In the data rows, 128 means zero.
Some points:
[81 108 114 122 152 126 68 110 81 106 87 107 138]
[80 106 113 122 152 118 66 109 100 106 99 107 120]
[134 128 126 122 113 126 154 123 107 135 116 155 142]
[83 118 114 122 150 133 71 123 109 106 93 110 153]
[81 108 114 122 154 123 69 119 104 106 92 110 145]
[81 106 114 122 147 117 66 110 106 106 103 107 116]
[90 148 115 122 159 158 101 123 78 106 87 141 203]
[83 116 114 122 148 131 70 123 111 106 96 110 149]
[81 111 114 122 160 131 68 111 80 106 88 107 151]
[81 106 114 122 146 117 66 110 108 106 106 107 114]
[236 140 178 163 91 121 255 117 135 206 191 172 80]
[81 110 114 122 159 131 68 111 80 106 88 107 150]
[214 182 146 122 91 128 182 221 255 110 255 107 83]
[148 135 132 130 115 142 219 108 79 167 87 224 197]
[116 124 135 138 99 122 158 108 79 142 87 150 111]
[134 116 123 122 113 117 98 132 183 123 183 107 84]
[83 118 114 122 150 132 71 123 110 106 94 110 153]
[106 129 116 122 125 128 104 133 134 106 116 122 133]
[161 135 146 139 91 120 179 121 121 152 144 139 83]
[87 119 114 122 139 127 70 129 130 106 111 107 136]
[85 119 114 122 144 130 70 127 122 106 102 107 144]
[255 158 208 181 91 120 255 145 255 255 255 155 80]
[81 107 114 122 147 123 67 110 83 106 87 108 130]
[203 160 147 124 91 125 198 181 249 137 223 127 90]
[224 173 144 130 95 149 255 139 91 185 108 199 165]
[136 116 123 122 114 118 122 122 145 139 154 121 95]
[165 132 151 148 91 121 207 108 82 168 113 160 88]
[230 160 163 141 91 127 255 143 164 183 179 193 102]
[83 106 114 122 143 117 67 111 115 108 116 107 108]
[82 111 114 122 146 126 69 120 112 106 101 110 141]
[89 145 114 122 171 164 86 135 85 106 87 135 224]
[83 118 114 122 150 132 71 123 110 106 93 111 153]
[82 106 114 122 135 118 73 110 93 111 95 109 111]
[80 106 114 122 148 123 67 110 84 106 87 107 130]
[81 106 114 122 136 118 73 110 91 109 93 109 114]
[242 170 163 129 91 125 222 209 255 143 255 107 80]
[83 117 114 122 149 132 71 123 111 106 95 111 151]
[183 180 133 125 95 145 171 181 203 120 150 117 122]
[87 118 114 122 139 126 70 129 130 106 112 107 134]
[80 109 114 122 153 127 68 111 80 106 87 108 140]
[238 134 149 128 91 118 223 127 182 201 236 160 80]
[80 106 114 122 142 118 66 109 92 106 91 107 116]
[184 145 142 132 97 130 249 114 79 177 97 212 162]
[242 185 159 125 91 127 222 221 255 132 255 107 80]
[137 120 142 142 93 120 178 108 78 158 100 155 90]
[80 109 114 122 153 127 68 111 80 106 87 108 141]
[121 148 118 122 132 140 102 163 179 106 135 107 149]
[80 108 114 122 151 125 67 110 82 106 87 107 136]
[88 137 114 122 164 155 82 134 94 106 87 129 204]
[81 109 114 122 153 126 68 110 81 106 87 108 139]
[85 114 114 122 141 126 70 124 121 106 108 110 137]
[82 117 114 122 153 134 71 120 102 106 89 112 158]
[235 145 176 162 91 122 255 117 130 203 182 172 81]
[108 135 129 132 121 134 146 110 78 125 87 155 153]
[81 106 114 122 150 118 66 109 98 106 95 107 122]
[82 106 114 122 136 118 73 110 92 110 93 109 113]
[255 148 192 173 91 121 255 126 185 231 253 173 80]
[86 119 114 122 140 128 70 129 130 106 110 107 137]
[255 177 175 144 91 129 255 171 234 193 235 186 83]
[87 134 114 122 166 153 80 134 96 106 87 124 201]
[81 107 114 122 150 124 67 110 82 106 88 107 134]
[164 128 142 135 95 124 221 109 79 174 111 199 133]
[80 109 114 122 154 127 68 111 80 106 88 108 141]
[168 127 144 136 94 123 222 108 81 175 122 194 122]
[176 170 135 122 96 135 155 195 255 106 201 107 112]
[81 106 114 122 147 122 67 110 85 106 87 107 129]
[83 118 114 122 150 133 71 123 109 106 93 110 153]
[95 135 114 122 151 148 97 130 94 106 87 135 187]
[83 117 114 122 148 131 70 123 112 106 96 111 149]
[210 139 167 157 91 121 250 113 114 191 160 167 83]
[158 129 138 133 98 127 220 108 78 171 89 207 155]
[127 125 126 122 104 119 106 148 198 106 178 107 85]
[80 106 114 122 147 117 66 110 105 106 101 107 117]
[80 109 114 122 154 127 68 111 80 106 87 108 141]
Along one direction, these points spread out more than along any other. How far along it is each point below, from 0 to 99? The average is 50, and the first point in the table lies past the average.
[83 118 114 122 149 132 71 123 110 106 94 111 152] 61
[80 110 114 122 159 131 68 111 80 106 87 107 149] 64
[244 162 168 143 91 126 255 151 189 188 201 189 89] 19
[169 163 131 122 104 136 157 182 223 113 180 118 130] 36
[227 144 174 161 91 122 255 115 123 199 173 172 82] 24
[82 111 114 122 146 126 69 120 112 106 101 110 142] 61
[83 118 114 122 150 132 71 123 110 106 94 111 152] 61
[81 106 114 122 147 117 66 110 105 106 100 107 118] 61
[81 106 114 122 137 118 72 110 90 109 91 109 116] 62
[80 106 114 122 147 118 66 110 106 106 103 107 116] 61
[139 117 132 133 93 116 130 118 145 143 169 113 80] 43
[87 118 114 122 138 126 70 129 131 106 113 108 133] 59
[173 128 147 137 93 122 223 108 92 177 137 190 111] 36
[155 137 137 127 92 120 131 164 242 110 217 107 80] 36
[83 110 114 122 136 120 78 111 88 109 89 111 119] 61
[81 108 114 122 147 124 68 110 82 106 88 109 132] 63
[82 106 114 122 135 118 73 110 93 110 94 109 112] 61
[83 116 114 122 147 130 70 123 113 106 98 111 147] 61
[144 130 133 125 94 119 121 156 223 110 202 107 80] 39
[81 108 113 122 152 126 67 110 81 106 87 108 138] 63
[84 152 114 122 198 175 83 127 78 106 88 115 247] 65
[83 135 114 122 155 146 78 121 79 106 87 118 173] 63
[211 179 140 127 91 135 179 193 255 127 207 107 86] 27
[206 186 142 122 92 135 178 220 255 106 237 107 99] 26
[255 152 189 171 92 121 255 125 175 225 237 173 80] 16
[83 116 114 122 146 129 70 123 114 106 99 111 145] 61
[255 194 163 135 91 136 255 186 232 192 226 167 94] 15
[154 131 136 131 107 135 224 109 78 173 88 221 183] 41
[80 110 114 122 160 130 68 111 80 106 87 107 149] 64
